In the data rows, 128 means zero.
Some points:
c(097, 109, 132, 112, 089, 144, 128, 134, 104, 098, 155, 174, 139, 134, 121, 057, 087, 164, 184, 145, 152, 121, 141,
  177, 186, 165, 120, 115, 087, 209, 138, 119)
c(152, 151, 137, 102, 117, 081, 160, 125, 117, 131, 177, 053, 201, 160, 130, 132, 136, 125, 125, 161, 119, 131, 130,
  107, 109, 086, 122, 130, 132, 138, 098, 144)
c(153, 090, 162, 168, 111, 142, 100, 126, 120, 093, 128, 124, 135, 118, 094, 060, 133, 218, 152, 163, 044, 106, 076,
  085, 067, 119, 167, 097, 134, 109, 113, 106)
c(168, 103, 135, 139, 116, 116, 099, 183, 114, 142, 096, 147, 170, 115, 070, 065, 120, 132, 132, 117, 136, 057, 119,
  075, 094, 121, 149, 074, 133, 166, 111, 122)
c(147, 122, 119, 128, 134, 136, 150, 118, 121, 170, 120, 119, 142, 143, 083, 123, 154, 136, 105, 104, 086, 169, 152,
  080, 200, 098, 079, 185, 095, 089, 152, 132)
c(155, 157, 188, 103, 166, 103, 101, 136, 093, 093, 156, 076, 137, 114, 125, 213, 120, 145, 106, 158, 160, 092, 186,
  130, 084, 172, 112, 145, 073, 109, 168, 135)
c(084, 091, 098, 140, 166, 128, 166, 050, 200, 192, 147, 160, 184, 026, 125, 140, 084, 179, 168, 162, 211, 063, 130,
  098, 048, 128, 136, 143, 152, 103, 095, 144)
c(110, 095, 090, 128, 072, 100, 106, 069, 148, 110, 074, 124, 074, 099, 139, 200, 163, 089, 134, 104, 075, 073, 100,
  111, 162, 148, 166, 121, 036, 140, 077, 168)
c(141, 173, 170, 171, 137, 089, 145, 123, 114, 108, 150, 169, 159, 151, 121, 126, 096, 135, 097, 134, 132, 152, 102,
  088, 118, 132, 160, 128, 091, 069, 108, 117)
c(112, 130, 140, 141, 134, 072, 053, 112, 117, 129, 163, 118, 165, 178, 149, 166, 064, 187, 116, 096, 118, 098, 126,
  153, 129, 175, 112, 065, 119, 149, 105, 077)
c(175, 148, 155, 127, 107, 144, 151, 091, 125, 074, 112, 141, 087, 129, 091, 146, 108, 119, 097, 159, 189, 149, 160,
  137, 114, 082, 156, 144, 103, 109, 131, 074)
c(129, 099, 067, 103, 126, 154, 097, 170, 131, 057, 154, 168, 132, 133, 137, 148, 131, 101, 073, 145, 107, 143, 124,
  124, 141, 136, 077, 113, 154, 149, 110, 114)
c(105, 164, 084, 137, 092, 129, 137, 189, 168, 116, 126, 116, 117, 161, 141, 157, 103, 120, 145, 147, 097, 108, 179,
  114, 119, 067, 112, 122, 101, 120, 129, 182)
c(129, 155, 116, 121, 056, 074, 165, 157, 143, 137, 146, 090, 179, 137, 140, 167, 099, 153, 141, 143, 135, 141, 182,
  140, 137, 124, 193, 117, 112, 104, 097, 143)
c(152, 097, 118, 149, 184, 102, 158, 146, 135, 112, 152, 120, 160, 131, 141, 109, 133, 160, 139, 123, 081, 147, 184,
  177, 135, 123, 153, 089, 103, 139, 120, 159)
c(089, 143, 119, 110, 123, 153, 125, 113, 117, 154, 158, 201, 144, 168, 138, 157, 160, 064, 119, 164, 053, 137, 087,
  176, 119, 077, 113, 056, 167, 114, 091, 172)
c(105, 070, 183, 209, 126, 110, 211, 125, 142, 143, 167, 099, 101, 118, 133, 148, 157, 179, 147, 102, 148, 161, 147,
  091, 169, 102, 139, 093, 142, 138, 149, 143)
c(139, 141, 106, 090, 160, 095, 139, 095, 128, 151, 100, 127, 163, 098, 126, 126, 142, 080, 132, 150, 160, 189, 137,
  114, 099, 164, 103, 104, 101, 128, 119, 078)
c(097, 099, 178, 117, 183, 119, 135, 154, 142, 158, 083, 063, 057, 098, 163, 177, 098, 111, 083, 185, 090, 161, 120,
  107, 165, 104, 156, 141, 123, 150, 084, 088)
c(163, 143, 088, 162, 141, 095, 103, 112, 151, 162, 125, 107, 110, 146, 203, 123, 086, 161, 117, 076, 064, 065, 181,
  131, 052, 112, 146, 165, 163, 142, 102, 053)
c(122, 136, 098, 177, 181, 146, 109, 096, 169, 113, 138, 122, 094, 121, 123, 097, 137, 081, 062, 064, 135, 121, 120,
  158, 137, 119, 097, 113, 120, 110, 072, 100)
c(102, 150, 137, 101, 122, 170, 126, 183, 114, 099, 179, 183, 111, 167, 119, 109, 136, 139, 160, 124, 131, 149, 136,
  112, 164, 145, 103, 194, 122, 112, 110, 094)
c(164, 139, 097, 100, 123, 172, 123, 135, 155, 175, 111, 111, 161, 145, 116, 187, 167, 135, 133, 093, 115, 193, 122,
  064, 148, 126, 134, 118, 139, 088, 154, 129)
c(097, 065, 085, 145, 156, 136, 087, 131, 108, 092, 179, 155, 157, 121, 151, 143, 154, 123, 103, 123, 140, 098, 129,
  121, 139, 132, 126, 173, 141, 087, 158, 126)
c(088, 146, 157, 091, 157, 159, 121, 141, 095, 074, 119, 128, 119, 218, 124, 099, 184, 104, 121, 173, 181, 137, 196,
  134, 178, 165, 131, 103, 123, 116, 056, 171)
c(115, 082, 130, 135, 132, 137, 171, 117, 121, 131, 104, 096, 123, 155, 066, 112, 075, 163, 135, 153, 137, 155, 102,
  102, 136, 159, 130, 105, 146, 141, 138, 111)
c(129, 161, 101, 100, 125, 153, 176, 136, 132, 154, 073, 128, 075, 160, 082, 131, 115, 159, 082, 158, 200, 087, 115,
  110, 155, 035, 028, 138, 115, 158, 117, 175)
c(175, 126, 114, 056, 146, 146, 147, 109, 149, 155, 149, 151, 106, 209, 117, 132, 095, 142, 170, 121, 148, 172, 157,
  095, 115, 127, 139, 104, 173, 071, 093, 103)
c(154, 125, 126, 160, 067, 117, 097, 134, 106, 131, 083, 076, 165, 107, 137, 138, 149, 112, 124, 083, 137, 100, 124,
  136, 124, 141, 117, 133, 168, 150, 126, 158)
c(139, 093, 170, 125, 153, 109, 123, 114, 131, 109, 138, 172, 124, 151, 125, 072, 139, 157, 109, 141, 114, 098, 137,
  186, 135, 087, 178, 131, 116, 161, 132, 136)
c(181, 129, 189, 099, 097, 187, 161, 104, 120, 136, 068, 161, 088, 059, 086, 134, 187, 169, 152, 228, 153, 112, 054,
  236, 104, 087, 052, 221, 213, 084, 070, 227)
c(135, 122, 117, 157, 170, 138, 131, 068, 116, 108, 067, 059, 169, 108, 157, 143, 143, 085, 140, 115, 088, 154, 093,
  192, 132, 107, 137, 170, 065, 087, 122, 114)
c(193, 127, 125, 188, 145, 132, 116, 199, 163, 152, 113, 153, 143, 134, 150, 104, 134, 093, 184, 141, 140, 158, 095,
  178, 162, 130, 138, 112, 164, 071, 132, 123)
c(155, 076, 141, 139, 144, 137, 132, 168, 136, 097, 123, 156, 112, 176, 160, 096, 088, 162, 153, 113, 150, 118, 127,
  145, 096, 125, 116, 149, 084, 109, 137, 150)
c(120, 164, 108, 136, 082, 183, 182, 124, 151, 129, 134, 105, 083, 180, 141, 102, 151, 123, 099, 134, 126, 083, 127,
  126, 113, 145, 102, 117, 137, 103, 152, 132)
c(155, 108, 112, 196, 070, 140, 078, 101, 139, 186, 142, 162, 081, 096, 152, 167, 132, 139, 158, 116, 114, 180, 135,
  141, 096, 153, 102, 128, 119, 147, 065, 131)
c(095, 116, 112, 121, 095, 120, 141, 183, 056, 099, 136, 216, 161, 101, 192, 158, 085, 096, 152, 204, 215, 126, 117,
  065, 171, 127, 118, 109, 096, 116, 171, 078)
c(158, 139, 087, 118, 114, 129, 109, 153, 060, 176, 170, 126, 081, 080, 164, 077, 169, 105, 138, 093, 160, 074, 067,
  148, 148, 162, 168, 091, 159, 116, 148, 128)
c(124, 142, 126, 106, 082, 098, 134, 099, 187, 105, 119, 161, 122, 135, 169, 100, 154, 113, 095, 162, 121, 092, 150,
  116, 149, 111, 140, 090, 175, 091, 186, 050)
c(105, 129, 115, 103, 145, 095, 178, 121, 103, 107, 075, 094, 146, 075, 177, 110, 186, 163, 160, 081, 158, 089, 130,
  183, 128, 138, 094, 144, 137, 092, 153, 107)
c(122, 111, 107, 055, 115, 167, 137, 097, 179, 133, 084, 125, 164, 112, 143, 135, 114, 114, 101, 098, 144, 137, 112,
  194, 140, 156, 193, 156, 142, 183, 142, 174)
c(179, 161, 108, 136, 185, 112, 153, 104, 128, 159, 107, 155, 093, 163, 120, 160, 161, 061, 158, 098, 143, 103, 147,
  181, 134, 144, 135, 159, 115, 161, 135, 111)
c(101, 172, 107, 145, 116, 137, 140, 096, 100, 112, 109, 141, 132, 092, 183, 095, 082, 129, 158, 182, 081, 150, 208,
  178, 087, 134, 141, 106, 121, 151, 189, 153)
c(141, 048, 127, 118, 134, 170, 099, 079, 137, 109, 158, 119, 139, 140, 105, 107, 057, 065, 156, 143, 091, 129, 126,
  154, 180, 109, 140, 159, 155, 114, 151, 131)
c(075, 131, 199, 115, 133, 093, 108, 172, 122, 166, 085, 098, 161, 125, 042, 171, 120, 082, 170, 163, 123, 085, 140,
  170, 103, 173, 115, 137, 125, 115, 131, 133)
c(117, 149, 087, 116, 105, 082, 142, 086, 103, 128, 129, 151, 136, 150, 117, 127, 142, 155, 144, 154, 122, 122, 091,
  135, 134, 129, 163, 193, 154, 128, 132, 137)
c(101, 124, 162, 071, 138, 106, 119, 117, 133, 159, 146, 098, 139, 086, 150, 131, 156, 163, 127, 119, 132, 136, 139,
  112, 154, 118, 085, 126, 131, 136, 104, 137)
c(155, 205, 090, 177, 160, 117, 053, 091, 187, 137, 131, 098, 105, 127, 122, 128, 163, 168, 153, 171, 113, 119, 090,
  122, 166, 160, 149, 151, 127, 152, 173, 109)
c(120, 136, 056, 074, 168, 133, 139, 155, 121, 137, 133, 128, 062, 107, 141, 122, 105, 136, 108, 111, 086, 132, 126,
  124, 117, 195, 133, 098, 122, 126, 172, 149)
c(149, 189, 170, 111, 134, 162, 190, 103, 172, 092, 173, 163, 118, 079, 142, 099, 145, 126, 115, 142, 099, 126, 147,
  102, 129, 151, 096, 162, 119, 170, 104, 119)
c(116, 105, 156, 161, 142, 076, 166, 147, 151, 105, 151, 121, 163, 120, 105, 105, 124, 134, 112, 095, 118, 159, 058,
  126, 140, 144, 123, 169, 168, 146, 158, 083)
c(041, 147, 125, 121, 153, 121, 082, 178, 121, 117, 056, 165, 122, 109, 074, 151, 182, 142, 146, 059, 145, 152, 134,
  118, 128, 095, 173, 084, 147, 098, 150, 149)
There is one direction along which these points spread out most. Take the direction at right angles to it along which they spread out most. Then take the direction at right angles to both along which they spread out most. Go by this last direction. How many in every 100 of the points above lie lower along it than each point below? Answers are rounded to whole numbers. More than half of the points above lie lower than the first one.
c(122, 123, 183, 107, 177, 105, 095, 117, 167, 154, 093, 133, 106, 164, 170, 125, 118, 056, 147, 112, 135, 120, 120,
  096, 131, 152, 121, 116, 130, 176, 169, 198) 21
c(109, 172, 127, 154, 116, 179, 137, 118, 057, 140, 112, 110, 146, 124, 105, 123, 087, 159, 107, 098, 164, 127, 127,
  089, 143, 136, 143, 115, 137, 187, 104, 139) 71
c(106, 156, 138, 142, 105, 116, 090, 145, 117, 162, 143, 178, 101, 116, 147, 104, 091, 147, 057, 116, 128, 118, 162,
  097, 147, 108, 122, 113, 175, 083, 148, 153) 60
c(098, 154, 100, 118, 149, 144, 085, 175, 121, 124, 181, 068, 119, 139, 133, 081, 153, 111, 118, 111, 160, 145, 091,
  128, 086, 079, 103, 115, 095, 107, 132, 126) 29
c(105, 149, 146, 124, 126, 165, 133, 144, 164, 126, 095, 115, 171, 143, 095, 105, 096, 087, 136, 099, 143, 139, 135,
  073, 131, 176, 138, 169, 155, 145, 129, 136) 40
c(188, 127, 117, 149, 070, 109, 077, 129, 122, 085, 155, 088, 100, 088, 118, 115, 086, 137, 146, 090, 132, 146, 100,
  095, 123, 099, 071, 137, 147, 150, 106, 153) 71
c(122, 163, 096, 074, 116, 152, 162, 148, 140, 089, 128, 146, 100, 102, 109, 063, 171, 119, 108, 077, 149, 161, 072,
  135, 175, 137, 120, 082, 096, 113, 116, 123) 17
c(107, 109, 168, 118, 136, 146, 132, 087, 124, 151, 184, 128, 128, 107, 100, 150, 150, 101, 166, 123, 107, 101, 120,
  151, 110, 089, 177, 095, 085, 202, 119, 084) 62
c(125, 093, 141, 111, 077, 129, 102, 126, 127, 221, 138, 087, 134, 138, 076, 133, 135, 124, 068, 075, 162, 189, 152,
  136, 115, 102, 120, 148, 077, 110, 160, 112) 25
c(091, 111, 120, 148, 099, 090, 140, 188, 142, 132, 142, 116, 103, 150, 111, 203, 163, 150, 039, 136, 142, 152, 098,
  129, 088, 168, 099, 167, 117, 137, 137, 127) 25
c(141, 152, 197, 150, 139, 164, 125, 141, 078, 103, 135, 114, 124, 126, 134, 187, 072, 109, 163, 096, 074, 120, 155,
  145, 068, 158, 133, 103, 161, 130, 174, 142) 60
c(160, 105, 146, 141, 121, 177, 126, 121, 106, 138, 087, 149, 194, 173, 179, 140, 161, 129, 102, 129, 114, 147, 152,
  076, 124, 140, 153, 138, 091, 130, 143, 090) 31
c(118, 073, 119, 174, 159, 080, 116, 112, 061, 083, 153, 118, 082, 083, 120, 110, 130, 092, 178, 166, 092, 147, 121,
  091, 090, 116, 152, 131, 193, 189, 154, 142) 90
